In the rows, zero is written as 128.
Turns in one plane each, and the order they were made in; the first pair answered
J_735:
[137 137 131 108 135 128 126 126 146 132 147 103 153 138 125 118 120 130
 118 118 125 141] |-> [141 134 134 103 136 130 126 125 137 136 146 110 142 133 122 117 121 138
 111 118 132 136]
[129 129 142  92 125  94 112 132 127 134 141 114 138 122 128  94 134 168
  98 124 145 134] |-> [120 104 114 106 111 119 135 128 147 126 146 125 158 134 157  81 153 141
 109 131 128 134]
[124 134 140 100 114 102 119 144 106 146 122 138  82 114 102 144 126 147
 113 129 134 129] |-> [118  91 105 107 100 142 149 127 128 134 128 163 102 127 135 116 147 120
 117 131 114 122]
[145 127 115 171 165 175 183  85 113 126  95 130 102 184 176 181 110 125
 149 101 162 116] |-> [149 156 128 171 171 162 163  99 107 127  97 111  97 178 157 194  96 140
 150  96 171 126]
J_259:
[138 108 126 125 141 129 143 104 139 146 134 147 132 125 147 125 133 134
 111 125 141 122] |-> [139 100 138 127 141 127 138 108 130 147 128 152 122 118 147 126 137 138
 107 131 147 119]
[137  95  64 111  97 159 154 109 165 129 137 158 155 163 146 129 115 104
 129 108 119 160] |-> [115  64 135 124 109 119 114 154  87 129  86 171 104 102 129 120 148  99
 118 152 142 118]
[132 139  93 114  86 161 182 152 133 135 150 149  85 107 128 130 126 160
 124 121  80 152] |-> [128 141 159 161 134 145 150 161  85 145 104 142  54  93 108 147 127 138
 142 145 116 120]
J_197:
[130 139 107 169  81 119 118 168 121  93 142 144 108 120  68 154 107 148
 174 147 118 172] |-> [139 138  69 140 111 139 120 106 172 106 193 116 169 167  98 118 109 136
 135 127 127 174]
[102 152 158 158 141 104 102 172 100 159 112  91 137  88 119 166 110 124
 179 154 123 151] |-> [111 148 107  97 129 101 102 145 145 157 156  63 196 110 138 117 123 127
 122 143 113 168]
[130 121  91 122 119 151 148 112 157 121 147 135 136 144 156 130 133 121
 134 109 111 139] |-> [124 121 120 156 123 147 144 135 129 120 120 153 103 129 142 156 126 124
 164 118 114 126]
J_96:
[135 130 106 151 134 163 157 113 165 105 147 130 153 165 131 134 123 118
 161 119 113 127] |-> [127 130  93 122  88 139 157 145 158 102 152 141 141 134 123 127 133 141
 150 125  96 145]
[131 112  83 111 134 153 162  49 162 128 157 138 146 145 154 116 127 112
 126 102 145 136] |-> [109 114  82 119 101 142 141  99 166  97 141 103 178 119 152  94 134  89
 149 128 114 145]
[137 152 103 145 109 137 149 121 152 129 119 144 112 146 141 150  99 132
 148 117 111 149] |-> [132 153 100 152 111 140 147 127 152 121 114 135 122 143 140 145 101 128
 154 125 109 150]
[140  96 117 103 128 150 121 103 116 141 145 140 128 111 129 121 124 147
  96 131 136 104] |-> [127 100 122 136 141 159 113 113 124 128 135 112 159 118 137 112 127 115
 120 147 137  96]
Then:
(2 to 4 turns a pair)
[136  89 117 106 174 129 168  96 126 155 147 114 141 144 160  80 180 143
  73 126 177 117] |-> [112  93 166 162 151 110 150 163  71 135  89 135  83  92 128 119 170 135
 138 156 166 102]
J_96, J_96, J_96, J_197
[116 110 138  90 113 106 125 132 152 107 140 141 144 144 138  85 161 126
 116 126 151 118] |-> [116 108 171 136 137 112 130 134 124 116 116 162 102 146 128 121 153 122
 146 132 167 106]
J_96, J_197
[142 155 147  95 164 108 115  91 130 165 155 105 123 138 115 126 110 139
  72 108 174 134] |-> [141 157 151 118 183 114 111  91 134 162 146  89 137 147 120 126 106 120
  84 111 171 130]
J_96, J_96, J_96
[108 108 139 118  82 106 112 166 127 106 145 112 119  94 132  82 132  88
 127 140 109 158] |-> [137 104 125  92 121 121 137  95 143 153 175 142  93 134 135  91 124 117
  81  97 140 146]
J_197, J_197, J_96, J_197
[120  99  59  81  87 120 199 124 167 148 161 192 123 133 119 128  96 184
  90  65 144 156] |-> [107  87  61 165 144 172 200 109 187 124 143 152 192 180 164 120 104 104
 143  94 147 132]
J_259, J_96, J_735, J_259
[142 151 139 107 126  95 106 128 114 128 135 118 117 124  98 135 137 151
  95 119 150 134] |-> [145 149 147 123 131 102 104 130  99 132 126 122 106 122  93 147 129 152
 110 122 153 127]
J_197, J_197
[105 116 157 120 171 113 142 129  95 163 118 145  75  96 105 161 112 187
 106 121 156 123] |-> [ 90 143 117 170 165 147 136 147 151 115 124  66 175 133 133 145  98 129
 174 137 113 155]
J_259, J_96
[158  83 135 115 149 100 129  80 101 163 101 187  93 132 127 142 135 134
 112  89 149 109] |-> [127  98 118 167 137 117 111 122 139 107  86 110 184 139 146 116 133  70
 184 131 114 124]
J_259, J_96
[166 144 155 139 188 128 110  90 148 142 148  47 163 176 100 158  99 152
 100 111 152 136] |-> [168 150 100  97  99 123 150 113 164 136 166  92 126 152  89 171  96 198
 111  87 104 180]
J_197, J_96, J_259
[143 188 120 108 139  95 121 123 123 124 140 119 150 147 109 126 128 173
  83 138 129 135] |-> [132 171 115  98 126  98 115 130 124 122 140 119 165 141 118 102 140 163
  76 149 120 125]
J_96, J_259
[151 113 141 143 162 137 105 105 125 154 145 126 114 144 138 142 125 150
 103 128 147 109] |-> [146 106 141 153 140 139 112 122 113 150 136 154  84 129 128 158 125 155
 126 129 135 106]
J_259, J_197
[138 151 131 120 156 144 132  75 145 125 124 147 118 146 121 161 107 136
 110 112 141 129] |-> [135 162 139 123 130 132 128 107 135 110 111 149  96 123 103 173 100 151
 131 117 128 144]
J_197, J_259
[120 119 119 185 120 147 144 144 140 101 128 105 154 119 140 117 109  80
 220 155 112 128] |-> [155 115 128 172 167 171 173  70 138 147 146 155 104 149 134 146  94 113
 183 107 156 112]
J_96, J_96
[143 153 167 154 188 108 111 112 108 136 109 108 111 142 112 154 110 129
 133 135 160 121] |-> [122 121 161 103 135  76 102 149  89 129 113 133  92  93 114 117 146 144
 101 152 135 120]
J_259, J_259
[134 169 118 112 182 117 130  44 186 140 165  83 144 164 123 137 122 145
 100 109 144 165] |-> [ 96 172 124 123  98  73  98 150 162  87 130  63 154  91 104 119 139 138
 149 157  93 187]
J_96, J_197, J_197
[133 118 140 147  98 149 137 124 133 155 115 152  62 123 143 107 127 138
 132 126 131 101] |-> [136 121 163 156 131 142 121 117 127 158 113 130  72 130 147  98 132 128
 121 134 146  93]
J_197, J_259
[123 108 154 164 158 113 109 129  76 115 137 139 119 156 154 106 164  61
 136 138 127 126] |-> [122 106 125 101 106  90 106 145  92 112 161 145 121 130 150  78 174  93
 100 135 106 151]
J_197, J_197, J_96
[118  89 103  96 110 129 129 115 136 148 140 146 143 124 127  94 148 133
  80 121 118 120] |-> [123 107 121 112 159 134 118  89 139 152 144 115 164 147 134 101 132 116
  82 121 141 113]
J_259, J_197, J_197, J_259
[159 138  66 100 122 157 165 106 190 129 161  76 165 195 128 133 104 137
 140  94 104 171] |-> [108  36  73 125  91 173 170 141 141 110 116 145 141 150 169  91 180  89
 137 143  84 120]
J_259, J_96, J_197, J_735
[133 136 137 125  74  99 139 163 121 130 121 146 116  53  93 144 141 169
 152 127 117 124] |-> [137 170 139 140 119 100 108 146 156 117 132  69 191  89 100 129 117 139
 152 134 131 139]
J_735, J_197, J_96, J_735
[119 131 161 163 137 104 131 203  95  87  85 143 108  66 143 155 130 123
 159 154 114  95] |-> [140 159 164 132 202  96 102 152 130  99 119  70 187 105 151 120 119 109
 108 144 151 100]
J_197, J_735, J_259, J_197
[162 129 103 135 143 172 157  97 147 117 177 135 143 170 145 155 117 112
 169 101 112 165] |-> [150  73 124 112 150 171 155  89 116 136 174 173 112 153 159 122 156 114
 116 112 131 125]
J_259, J_96, J_259
[112  66  84 139  93 173 162 129 144 111 137 171 136 126 174  98 165  99
 144 142  94 103] |-> [122  68  91 109 133 168 151  92 151 129 156 152 152 148 178  79 163 106
  94 132 121  97]
J_259, J_96, J_197
[115 110  87 133 116 158 141 120 143 115 130 133 138 145 155  90 155 106
 139 137 105 131] |-> [115  99 121 116 112 130 125 134 103 132 116 169  88 113 132  95 161 132
 117 141 120 113]
J_259, J_96
[115  59 121 120 121 120 141 154  93 135 100 199  72  93 149 106 180 124
  91 145 134  89] |-> [119  59 101  89 118 123 138 136 122 132 122 189 102 101 161  79 186 121
  55 143 127 103]
J_197, J_197, J_197
[107 149 120 146  99  89 127 177 143  79  95  68 127  98 133 117 125 140
 144 143 111 164] |-> [140 159 123 115 116  92 150 131 136 121 126 121  67 105 118 150 105 194
 110  95 138 163]
J_259, J_96
[135 119  97 110 132 159 164  88 161 143 167 156 145 162 144 122 121 136
  98 104 130 131] |-> [129 110 146 136 180 154 136  81 128 148 143 151 134 155 141 120 133 112
  90 119 164  96]
J_259, J_197, J_259
[135 133 107 122 135 147 130 112 143 116 140  91 166 148 139 117 132 126
 117 143 148 153] |-> [138 153 129 151 137 144 143 122 124 123 125 114 119 141 119 163 109 142
 153 131 150 157]
J_735, J_197, J_259, J_197
[105  99  85 121  90 139 176 135 151 122 128 119 172 142 166  84 141 114
 137 143 111 137] |-> [120 115 168 167 142 123 158 136  83 146  82 142  89 125 130 145 120 129
 160 139 159 109]
J_96, J_197, J_197, J_259
[126 120 126 140  69 130 151 152 147 120 144 158 106 125 153 124 134 107
 143 139  62 140] |-> [156 154 161 143 128 125 148 108 135 153 153 153  73 151 126 167  99 129
 132 111 109 139]
J_735, J_96
[128 117 130 165 159 160 130 124 131 134 109 115 151 156 145 119 124  96
 155 135 133 113] |-> [118  96 140 154 137 140 118 145 105 127  96 134 134 120 141 105 145 105
 136 148 128  94]
J_259, J_259
[113 149 118 146 130 137 116 156 114 107 126 104 144  95 125 132 127 100
 167 153 126 118] |-> [129 145 136 118 134 121 123 137  94 142 130 145  87  86 109 154 121 141
 129 131 150 111]
J_259, J_96, J_259
[ 89 111 130 157 129 140  87 167 119  98  88 122 129  86 105 104 137  90
 142 162 128 123] |-> [103 112 121 139 159 150  78 136 139 104 112  93 164 113 121  78 137  79
 115 155 143 123]
J_197, J_259
[111 144 125  98 131 113 121 124 134 116 118 106 165 127 127 118 143 111
 113 120 120 139] |-> [109 149 146 142 144 123 129 131 120 115  98 123 135 131 122 152 127 108
 154 118 124 133]
J_259, J_197, J_259, J_197
[103 101 117 106 123 120  98 142 116 118 136 113 162 116 129  84 154 137
  98 158  99 100] |-> [120 105 154 138 165 136 117 115  86 150 123 159  98 131 114 135 138 150
 112 134 133  78]
J_96, J_197
[145 154 138 167 129 129 136 160 117 121  86 108 119 109  94 135 121 136
 175 151 126 147] |-> [161 158 113 131 117 133 159 133 135 141 112 134  97 122  90 147 110 168
 153 113 128 155]
J_96, J_259
[110 142 176 191 105 157  96 140 142 134  95 101 128 105 112 133 119 127
 200 122 147 156] |-> [132 141 180 181 133 164 114  97 136 163 110 127 101 120 117 152 113 150
 179  92 169 144]
J_96, J_96
[111 112 161 157 124 171 126 174 115  83 116 157 166 132 100 128 118  73
 172 114 123 141] |-> [138 108 133  91 132 176 155 116 143 121 165 179 157 166 109 120 114 113
 105  68 138 150]
J_96, J_197
[126 154 126 124  48  72 119 192 106 100 111 177  89  53  94 127 117 186
 128 108 114 123] |-> [149 131  68 104  86 134 178  87 168 137 166 209 114 134 142 119 114 185
  91  58 129 116]
J_96, J_259
[130  99  84 133 101 157 139 122 152 106 130 148 152 148 172 106 145 101
 150 127 107 126] |-> [119  82 105 120 111 138 115 133 128 109 125 137 151 125 175  80 166  97
 117 145 123 113]
J_259, J_197
[ 92  83 152 165 124 134 132 142 124 112 104 122 143 122 147  91 151  78
 150 163 122 101] |-> [129 123 173 177 170 141 150  98 116 150 116 136 101 154 120 155 110 109
 161 116 157 105]
J_96, J_259
[130 154 180 164 165 125 110  68 163 139  76 132 104 197  92 136  78 112
 141 143 213 119] |-> [101  93  80 117  40 152 163  95 200 111 104 197 113 172 137  82 126 115
 133 150 136 135]
J_735, J_96, J_96, J_735
[126 116 183 157 180 126 113  93 100 158 110 122 107 124 135 119 118  89
 101 140 169  62] |-> [133 120 130 100 150 132 128  70 147 156 156 102 155 142 159  84 126 100
  60 125 150  87]
J_197, J_197, J_259
[141 110 146 121 159 139 113 123  96 140 113 153 112 124 104 133 142 140
 124 148 157  92] |-> [136  94 124  96 151 140 111 119 116 130 125 140 142 125 120 102 160 128
 101 151 142 101]
J_197, J_96, J_259, J_259
[158 108 154 139 189 149 127  91 126 152 148  99 145 143 142 113 131 124
 115 106 149 104] |-> [155 125 139  84 108 103 119 155 121 141 155 113 118  91 109 112 129 170
 105 100 112 144]
J_96, J_259, J_96
[100  72 170 181 156 154 106 140  99 114 148 130 110 109 156  97 191  89
  95 152 169  55] |-> [100  63 110 122  97 157 128 144 138 106 180 143 129 111 162  69 202 106
  70 137 132  78]
J_259, J_259
[134 174 110 140 116 134 129 114 169 127 152 102 147 150 105 143  86 134
 165  94 115 167] |-> [125 133 170 183 184 138 114  90 116 142 115 125 121 145 120 134 114 101
 146 123 163 109]
J_259, J_96, J_197, J_96
[137 115  84  93  73 131 123 133 110 170 110 151  99 106 136 144 164 150
 109 130 126 118] |-> [150 140  61 110  91 156 145 101 149 172 123 133 122 150 144 166 137 145
 127 113 129 134]
J_259, J_259
[126 118 109 108 143 135 129 103 157 120 144  92 193 144 150  81 137 102
 101 140 128 119] |-> [137 114 164 132 149 121 145 107  87 155 113 171  72 115 115 151 122 145
 115 117 152  96]
J_197, J_197, J_96, J_197
[120 117 168 152 128 115 111 168  94 133 104 142  96  94 130 125 139 116
 153 170 109 129] |-> [124 133 122 107  81 112 127 170 134 123 131 132 117 101 131 116 132 136
 148 159  77 165]
J_259, J_259, J_735
[127 139 144 165  92 124  98 198  90 105 100  74 175 105 131 102 132  87
 144 177 102  95] |-> [169 191 126 169 148 157 129 127 141 137 139  51 189 175 129 146  83 102
 145 124 127 115]
J_735, J_259
[123 117 100 108  78  96 130 167 158 107 129 160 113  88 136  90 151 139
 117 150 132 119] |-> [128 153 116 114  79  83 118 183 150 104 124 138 113  87 117 110 130 148
 136 152 133 133]
J_735, J_735
[125 172 137 134 114  97 123 128 117 146  74 128  83 103  99 161 128 150
 174 120 121 148] |-> [130 119  98  87 122 121 149  69 138 171 116 154 103 130 146  99 164 145
  96 107 131 125]
J_735, J_197
[112  89 142  58  97  97  94 169 113 146 129 118 109  62 141  74 170 138
  78 176 132 129] |-> [ 91  52 139 147 101 154 128 165 113 128  97 152 106  88 173  97 183  85
 150 188 113 100]
J_197, J_197, J_735
[109 135 158 140 184 151 140 107  93 133 136 123 169 143  98 108 149  92
 126 126 153 140] |-> [116 160 149 106 168 128 128 118 104 136 147 100 176 134  83 104 135 114
 108 118 149 164]
J_259, J_735, J_735, J_96
[139 124 132 153 165 150 152  84 141 138 114 138 127 158 147 139 124 114
 126 116 142 113] |-> [123 103 160 149 161 129 131 111 104 137  97 150 105 124 137 131 139 117
 115 135 146  96]
J_259, J_259
